One turn sends every row of this set to another row. A few are shown first. Where does it send the rows asked after them?
leneg: [  0  -3   8  -3 -16   4  12  -4   7 -14   0   5  -2 -13]
fipe: [ -4  12  17   6  10 -26   5  -8   1   0   4  10  -3  -7]
rig: [ -2   6  15   5 -13   6  19  -6   3  -7  -2  -8  -5 -12]
Fif: [ -6   3   8   9  -2 -22  19  -3  -3  11  -6  17  -7  -9]
Kod: [ -3  15  18  12 -12 -10   1  -4   2   6   2 -12  -5  -8]
Gafa: [  0   6   6   3 -15  -5  13   8   2 -14  -9  12   5 -10]
Taz: [ -6  -8  -2   0 -12  -7  -2  -8  12  -7   0   2   5 -12]
gib: [ -7   2  16  -2  -2  -7  17 -14  13  -2  -4  -3 -14 -23]
Vuf: [-10 -10   7  -5 -16 -14  10  -9  15  -6 -10  11  -6 -11]
Boral: [ -5  14  12  15 -10 -20  -3   9   1  -7  -7   1   0 -10]
Mobe: [ 10   5   6  -3 -18 -13  15  -5   8  -2   4  -8  -4  -3]
Moza: [  0   5   8   8 -18 -20  16  -1   7 -11  -7 -16  -4 -10]
Fasus: [ 1  6  3  6  3 -1  5  7  2  0 -4  9 -7  8]
fizi: [ -2   1  16   6  -2 -26   3  -7   3  -3   6  12  -8   8]
Fofom: [ -2   5   9   7   1  -2   8  -9  10  -2   9 -12  -7 -19]
Marik: [ -7   4   9   6   0 -14  29  -4   8  -7 -14  15  -5  -6]
fep: [-18  -4   6   8   2  -1   4   0  10  -2  -7  -9  -2 -15]
suket: [ -2  15  13  11 -12  -2  20   5  -3  -7 -12  -1   2 -10]
kipe: [ -5  11   7   8  14  -1   7   5   3  -2  -5   0  -5 -12]
Nim: [ -9   5  14   9  -3 -22  -4  -4  -7   6  -4  -8 -10  -2]
tol: [ -9   4  12  10   2 -13  18 -19  -5   8 -10   6 -11 -12]
dor: [  2   5  12   0 -10  -2  -7 -15   6  -3   7  -3  -7  -9]
fer: [ 13  11   1  -8  -6 -12  10  -9   4 -11  -3   2   1 -11]
ferev: [-11  -9   2   6 -10  -2   2   2   8   0  -6  -1  -4   6]
zuz: [ 4 19 10 17  1 -9 11  3 -1 -2 -3 -6 -8 -2]
zik: [ -6  -3   7  -1  -4 -10  26 -10  12  -6  -9  17  -6  -3]
bekov: [  3  10   3   3  -7 -18  11  -5   4 -19 -14  -5   1 -18]
vazip: [-11   4  13   8  -1 -12  32  -7  10  -2 -11   5  -8  -8]
vinov: [  0   6  -1  12 -12 -15   1   3   1  -8 -12   8   3   5]
tufun: [-10  -4  12   2  -5  -8  29 -13  13  -1  -5   7  -9  -6]
naton: [ -4  -1   8  -3   3 -20 -10  -4  -1  -3   4   6 -10 -11]
nuvu: [-10   3   9   5   0 -27  -9   1  -5   0  -6   2  -3 -10]
Pokem: [  0   6   9   3 -14 -20  15   2   4  -2 -17  16  -7   3]
Dodag: [ -7 -11   8   9  -6 -21  15  -3   4  -2  -1  19 -15  -8]
sos: [-14  -7  16   8  -7 -24   1 -16   7  -5   1   0  -5   1]
Ruzom: [ -3   1  14   1   0 -15  -6  -9  -3   3   6  -5 -16  -3]
nulu: [  1   5   6   3  -8 -12 -12  -2   5 -16  -2  10  -2 -11]
kaben: [-15   4  18   8   5 -24   3 -17   4  -2  -1  -2  -1 -13]
peg: [-10 -10  11   9  -2 -13  14 -19   2  -5  -6   8 -19 -11]
bek: [  2  18  18   6   1 -13  22  -4   2   2 -11   3 -15  -8]

fep turns into ferev
kaben turns into sos
Marik turns into vazip
Now these:
nulu turns into Boral
Ruzom turns into naton
Fif turns into tol
fer turns into bekov
Pokem turns into bek
Taz turns into vinov
Gafa turns into suket

One turn sends every row of this set to another row. A few are shown first. Where does it send the rows asked after them?
masu: [ -5 -10   2  10   1   0   4 -13  14   2 -11 -11]
dadon: [-4  4 15 14  2  4  1  7  8  8  2  8]
Gafip: [ 13   1   4   0   7   4  -5 -16   1   7  -3   3]
kag: [ 4 -9  6 -3  3 -3 -1 19  0  1  2  5]
libet: [ -6  -8   5  10   6   1   2 -13  14   0 -11 -12]
pesaz: [ 13  -1   1  -1   3   3  -3 -16   1  11  -5   2]
rukid: [ 15  -2   2  -1   2   4  -4 -16   2   9  -2   3]
lar: [  0   7  10   8  11 -12 -12   2  -6  -4   5  -6]
Kezet: [ 4 -9  6 -4  3 -3 -2 19  0  2  1  5]
zatos: [ 4 -9  6 -4  2 -3 -1 19  0  2  2  5]
vek: [-7 -3  3 -7  4  6 -1 15  5 -2  0  0]
Vom: [  1  -3  -6  18   7 -10  -3 -10  -2 -13   6  -1]
Milar: [  2  -7  -9  17  -1 -12  -1 -11  -2 -10   6   0]
siv: [-4 -4  6 -6  3  7 -1 15  6 -6  3  1]
Kiku: [ -4   4  -1   4   7 -16 -10   4 -10   8  -4  -9]
vis: [ -4  -2  -6   4   9 -17  -3 -14   6  -5   0 -13]
dima: [-7 -6 -1 -8 -1  5  1 15  4  1 -1  0]
pusar: [ -3 -11   4  11  -1   0   4 -14  16  -1  -8 -10]
koraz: [ -1  -2  -2   5   9 -15  -3 -15   8 -10   3 -12]
sosi: [ -4  -3 -14  14   7 -13  -3  -9  -5  -4  -2  -4]
dud: [ -1  -7 -15  15  -1 -13   0 -10  -4  -4   1  -1]
bar: [ -4  -7   7  11   6   2   2 -13  15  -3  -8 -10]
guv: [  8   1  12  10  -2 -12  -8   0  -3  -8  14  -2]
Nup: [ -2 -10   7  12   2   2   3 -14  16  -4  -6 -10]
lunad: [  1  -5  -2   6   4 -16  -2 -16   9 -10   6 -10]
Dur: [ 13   1   2  -1   7   4  -5 -15   1  10  -5   2]
Moz: [-4 -8  0 -7 -6  4  2 14  6 -1  2  2]
nom: [ 15  -1   5   0   4   4  -4 -16   2   6  -1   3]
mada: [-7  5 11 12  4  3  1  8  5 12 -3  6]
Gadu: [-2  0 13 14 -6  3  3  6  9  9  4  9]
Pon: [-2 -7  5 -6 -3  6  1 14  7 -6  6  2]
sezu: [-4 -2  8 12 -8  1  5  6  8 14  0  8]
bubu: [  1  -7  -6   5   0 -18   0 -16   8  -6   3 -11]
tozol: [ 4 -8  7 -3  4 -3 -2 19  0  1  2  5]
nagek: [ -3   0  -8  16  12 -11  -4  -9  -5  -9   1  -2]
kir: [ -2  -5  -8   3   4 -18  -1 -15   7  -3   0 -12]
lipi: [  1  -4  -5   4  -9 -18  -4   1  -7  10   0  -6]
Dev: [  8  -6   2   8 -14 -16  -3   0  -3   1  10  -2]
puze: [ 4 -8  6 -4  3 -3 -2 19  0  1  1  5]
tubi: [-7  2  6 11 -2  1  3  7  5 16 -4  6]

koraz turns into kir
dud turns into Vom
zatos turns into tozol
Now these:
bar turns into masu
Pon turns into vek
Dur turns into rukid
sezu turns into dadon
lipi turns into guv

